50 stands for zero in the data rows.
Here are some points, one per row:
Array([39, 41, 62, 61, 50, 27, 40, 50, 43, 52, 55, 44, 50, 58, 52, 41, 69, 45, 56, 42, 50, 62, 54, 45, 52, 51, 50, 49, 48, 23, 54, 43, 51, 37, 47, 57, 45])
Array([48, 42, 54, 43, 34, 53, 33, 59, 39, 56, 52, 49, 51, 27, 61, 55, 54, 59, 49, 56, 41, 58, 50, 53, 65, 33, 48, 51, 53, 65, 24, 42, 28, 44, 47, 51, 54])
Array([21, 63, 43, 52, 48, 61, 43, 52, 48, 55, 67, 68, 64, 57, 48, 36, 61, 35, 51, 40, 41, 36, 52, 41, 40, 46, 55, 66, 51, 51, 46, 48, 56, 56, 62, 39, 53])
Array([48, 63, 53, 40, 47, 71, 46, 52, 41, 59, 48, 48, 70, 70, 43, 40, 45, 42, 41, 48, 51, 46, 41, 68, 29, 49, 33, 36, 49, 32, 39, 27, 38, 40, 48, 48, 52])
Array([46, 61, 66, 45, 50, 62, 47, 54, 41, 36, 30, 40, 27, 58, 48, 47, 42, 44, 56, 43, 44, 52, 42, 59, 28, 48, 59, 47, 60, 62, 53, 47, 54, 59, 41, 60, 57])
Array([52, 67, 45, 55, 57, 53, 66, 46, 70, 39, 64, 49, 35, 52, 57, 36, 54, 46, 35, 50, 41, 46, 52, 32, 40, 52, 54, 58, 50, 47, 37, 39, 41, 53, 38, 71, 48])
Array([71, 61, 55, 51, 54, 49, 39, 43, 39, 49, 35, 72, 49, 41, 36, 43, 57, 47, 46, 58, 70, 44, 51, 47, 60, 56, 38, 51, 50, 54, 55, 52, 42, 59, 75, 51, 49])
Array([54, 60, 73, 55, 45, 53, 49, 82, 45, 53, 59, 41, 41, 63, 45, 59, 39, 59, 48, 43, 58, 62, 31, 36, 48, 61, 46, 45, 46, 46, 50, 46, 56, 39, 64, 51, 41])
Array([53, 28, 62, 52, 51, 78, 72, 36, 46, 75, 41, 49, 44, 40, 52, 67, 57, 51, 46, 50, 24, 33, 44, 50, 54, 65, 40, 33, 64, 34, 55, 70, 24, 57, 68, 45, 66])
Array([36, 45, 52, 59, 54, 52, 45, 50, 44, 55, 37, 58, 42, 40, 47, 43, 58, 68, 42, 51, 52, 56, 42, 54, 63, 36, 37, 50, 40, 56, 61, 53, 82, 53, 37, 55, 55])
Array([46, 63, 53, 48, 47, 56, 64, 33, 60, 46, 42, 47, 38, 41, 63, 47, 59, 62, 62, 52, 34, 58, 72, 56, 53, 42, 47, 66, 62, 46, 60, 56, 53, 42, 51, 38, 28])
Array([54, 50, 58, 40, 79, 55, 32, 58, 46, 58, 59, 40, 46, 64, 50, 49, 58, 44, 66, 50, 45, 41, 41, 66, 79, 65, 40, 48, 37, 55, 64, 54, 60, 43, 38, 46, 39])
Array([55, 55, 54, 62, 33, 40, 55, 38, 61, 54, 40, 52, 46, 48, 70, 39, 36, 41, 77, 65, 39, 32, 39, 42, 58, 41, 69, 58, 43, 39, 51, 33, 62, 51, 47, 48, 57])
Array([40, 52, 49, 46, 54, 52, 64, 45, 60, 57, 61, 38, 67, 58, 16, 82, 40, 74, 85, 68, 60, 52, 54, 63, 39, 44, 56, 44, 55, 55, 57, 58, 50, 60, 54, 80, 54])
Array([51, 49, 38, 66, 52, 38, 40, 60, 61, 55, 45, 51, 72, 45, 60, 58, 54, 53, 45, 34, 40, 47, 36, 60, 43, 49, 46, 71, 44, 56, 54, 48, 31, 66, 41, 49, 46])
Array([54, 53, 42, 61, 53, 47, 46, 39, 57, 37, 55, 48, 45, 37, 44, 51, 51, 56, 47, 44, 46, 67, 35, 53, 52, 58, 59, 38, 70, 51, 41, 51, 61, 59, 53, 19, 49])
Array([53, 56, 56, 37, 50, 41, 55, 53, 52, 53, 50, 55, 39, 30, 46, 57, 62, 49, 51, 46, 76, 57, 54, 52, 38, 72, 48, 68, 56, 46, 54, 42, 46, 44, 49, 41, 53])
Array([54, 20, 53, 66, 55, 74, 51, 60, 53, 48, 70, 67, 59, 42, 27, 41, 36, 43, 49, 50, 69, 43, 52, 52, 68, 46, 36, 54, 64, 55, 67, 52, 57, 46, 13, 55, 55])
Array([64, 56, 59, 34, 56, 40, 70, 62, 46, 55, 64, 72, 65, 60, 60, 48, 49, 46, 47, 38, 44, 69, 54, 58, 64, 52, 56, 39, 50, 66, 60, 42, 56, 56, 58, 61, 59])
Array([53, 37, 54, 34, 48, 47, 37, 53, 52, 53, 39, 56, 45, 58, 63, 45, 56, 61, 48, 62, 57, 42, 44, 48, 31, 40, 53, 46, 64, 50, 46, 51, 47, 64, 42, 33, 48])
Array([53, 57, 53, 58, 55, 54, 40, 42, 54, 23, 52, 66, 53, 54, 53, 53, 44, 56, 49, 46, 46, 55, 56, 51, 39, 64, 60, 54, 30, 53, 65, 48, 39, 38, 53, 51, 76])
Array([41, 40, 43, 33, 49, 47, 31, 43, 51, 58, 43, 55, 45, 45, 67, 56, 21, 45, 59, 41, 70, 62, 54, 37, 52, 56, 37, 39, 46, 58, 40, 39, 47, 55, 60, 57, 41])
Array([40, 56, 19, 29, 22, 59, 50, 54, 51, 52, 44, 45, 51, 59, 36, 47, 53, 57, 45, 54, 37, 50, 48, 41, 69, 40, 69, 58, 55, 45, 62, 41, 57, 64, 36, 68, 63])
Array([80, 35, 62, 42, 66, 57, 51, 55, 48, 45, 49, 46, 56, 51, 48, 69, 45, 43, 36, 33, 63, 41, 47, 60, 46, 48, 49, 57, 39, 23, 32, 59, 69, 54, 65, 50, 49])
Array([47, 37, 40, 56, 56, 52, 62, 59, 37, 46, 47, 16, 58, 39, 65, 52, 57, 45, 47, 65, 56, 55, 59, 44, 48, 65, 50, 52, 28, 52, 54, 40, 51, 61, 53, 32, 50])
Array([49, 58, 60, 43, 29, 48, 56, 39, 63, 51, 46, 38, 58, 59, 41, 22, 52, 53, 43, 41, 51, 36, 63, 45, 45, 55, 42, 52, 43, 70, 59, 54, 48, 53, 58, 39, 50])
Array([57, 46, 51, 59, 22, 49, 55, 37, 55, 26, 55, 57, 38, 60, 43, 74, 60, 31, 60, 42, 45, 47, 47, 38, 48, 38, 39, 47, 42, 55, 46, 61, 51, 50, 44, 42, 44])
Array([39, 36, 37, 48, 56, 34, 54, 47, 32, 51, 57, 40, 62, 56, 29, 69, 43, 69, 53, 67, 53, 29, 76, 62, 56, 79, 58, 36, 71, 55, 31, 56, 72, 65, 45, 69, 55])
Array([59, 50, 53, 44, 57, 47, 38, 44, 64, 55, 54, 50, 50, 55, 45, 50, 48, 44, 37, 62, 38, 80, 63, 41, 44, 40, 49, 62, 42, 53, 46, 66, 51, 53, 42, 44, 56])
Array([31, 57, 54, 53, 47, 45, 43, 44, 63, 45, 50, 48, 30, 54, 53, 56, 50, 45, 31, 52, 53, 41, 48, 57, 54, 41, 58, 53, 40, 46, 42, 46, 43, 47, 54, 50, 40])
Array([68, 52, 38, 72, 68, 52, 52, 55, 50, 59, 37, 46, 51, 46, 46, 51, 59, 63, 54, 42, 54, 52, 59, 42, 55, 40, 54, 30, 46, 56, 44, 47, 40, 41, 50, 38, 35])
Array([47, 62, 61, 54, 44, 46, 46, 61, 48, 52, 54, 39, 62, 37, 54, 65, 45, 39, 42, 46, 49, 34, 50, 45, 49, 29, 57, 40, 60, 38, 56, 54, 48, 37, 52, 47, 56])
Array([54, 40, 27, 58, 60, 22, 59, 62, 47, 62, 60, 47, 29, 60, 53, 31, 37, 52, 57, 67, 61, 57, 59, 52, 51, 47, 35, 56, 48, 52, 46, 64, 36, 43, 63, 41, 63])
Array([45, 55, 37, 51, 35, 47, 61, 50, 51, 49, 55, 63, 46, 30, 52, 28, 54, 41, 54, 45, 36, 47, 46, 53, 30, 53, 64, 34, 41, 55, 55, 63, 51, 41, 42, 59, 36])
Array([35, 58, 46, 50, 54, 47, 53, 26, 32, 48, 52, 53, 59, 59, 73, 46, 46, 52, 37, 54, 47, 55, 36, 42, 61, 56, 61, 63, 49, 58, 47, 49, 50, 35, 41, 60, 40])
Array([64, 41, 39, 41, 63, 49, 57, 59, 49, 35, 33, 47, 58, 48, 55, 45, 49, 40, 48, 53, 60, 57, 49, 52, 52, 44, 48, 48, 65, 42, 48, 58, 53, 35, 67, 55, 37])
There is one direction along which these points spread out most. Take the direction at right angles to it along which they spread out most. Then take the direction at right angles to both along which they spread out most. Go by this last direction. For each point below, how far along it does it lie, from 0 to 99? 50 is the average, and the first point above lies past it. One standard deviation of the points above along it is 16.
Array([80, 35, 62, 42, 66, 57, 51, 55, 48, 45, 49, 46, 56, 51, 48, 69, 45, 43, 36, 33, 63, 41, 47, 60, 46, 48, 49, 57, 39, 23, 32, 59, 69, 54, 65, 50, 49]) : 37
Array([46, 63, 53, 48, 47, 56, 64, 33, 60, 46, 42, 47, 38, 41, 63, 47, 59, 62, 62, 52, 34, 58, 72, 56, 53, 42, 47, 66, 62, 46, 60, 56, 53, 42, 51, 38, 28]) : 42
Array([55, 55, 54, 62, 33, 40, 55, 38, 61, 54, 40, 52, 46, 48, 70, 39, 36, 41, 77, 65, 39, 32, 39, 42, 58, 41, 69, 58, 43, 39, 51, 33, 62, 51, 47, 48, 57]) : 46
Array([21, 63, 43, 52, 48, 61, 43, 52, 48, 55, 67, 68, 64, 57, 48, 36, 61, 35, 51, 40, 41, 36, 52, 41, 40, 46, 55, 66, 51, 51, 46, 48, 56, 56, 62, 39, 53]) : 46
Array([64, 41, 39, 41, 63, 49, 57, 59, 49, 35, 33, 47, 58, 48, 55, 45, 49, 40, 48, 53, 60, 57, 49, 52, 52, 44, 48, 48, 65, 42, 48, 58, 53, 35, 67, 55, 37]) : 53
Array([40, 56, 19, 29, 22, 59, 50, 54, 51, 52, 44, 45, 51, 59, 36, 47, 53, 57, 45, 54, 37, 50, 48, 41, 69, 40, 69, 58, 55, 45, 62, 41, 57, 64, 36, 68, 63]) : 51
Array([48, 42, 54, 43, 34, 53, 33, 59, 39, 56, 52, 49, 51, 27, 61, 55, 54, 59, 49, 56, 41, 58, 50, 53, 65, 33, 48, 51, 53, 65, 24, 42, 28, 44, 47, 51, 54]) : 50
Array([54, 20, 53, 66, 55, 74, 51, 60, 53, 48, 70, 67, 59, 42, 27, 41, 36, 43, 49, 50, 69, 43, 52, 52, 68, 46, 36, 54, 64, 55, 67, 52, 57, 46, 13, 55, 55]) : 76
Array([52, 67, 45, 55, 57, 53, 66, 46, 70, 39, 64, 49, 35, 52, 57, 36, 54, 46, 35, 50, 41, 46, 52, 32, 40, 52, 54, 58, 50, 47, 37, 39, 41, 53, 38, 71, 48]) : 48
Array([47, 37, 40, 56, 56, 52, 62, 59, 37, 46, 47, 16, 58, 39, 65, 52, 57, 45, 47, 65, 56, 55, 59, 44, 48, 65, 50, 52, 28, 52, 54, 40, 51, 61, 53, 32, 50]) : 56
Array([51, 49, 38, 66, 52, 38, 40, 60, 61, 55, 45, 51, 72, 45, 60, 58, 54, 53, 45, 34, 40, 47, 36, 60, 43, 49, 46, 71, 44, 56, 54, 48, 31, 66, 41, 49, 46]) : 52
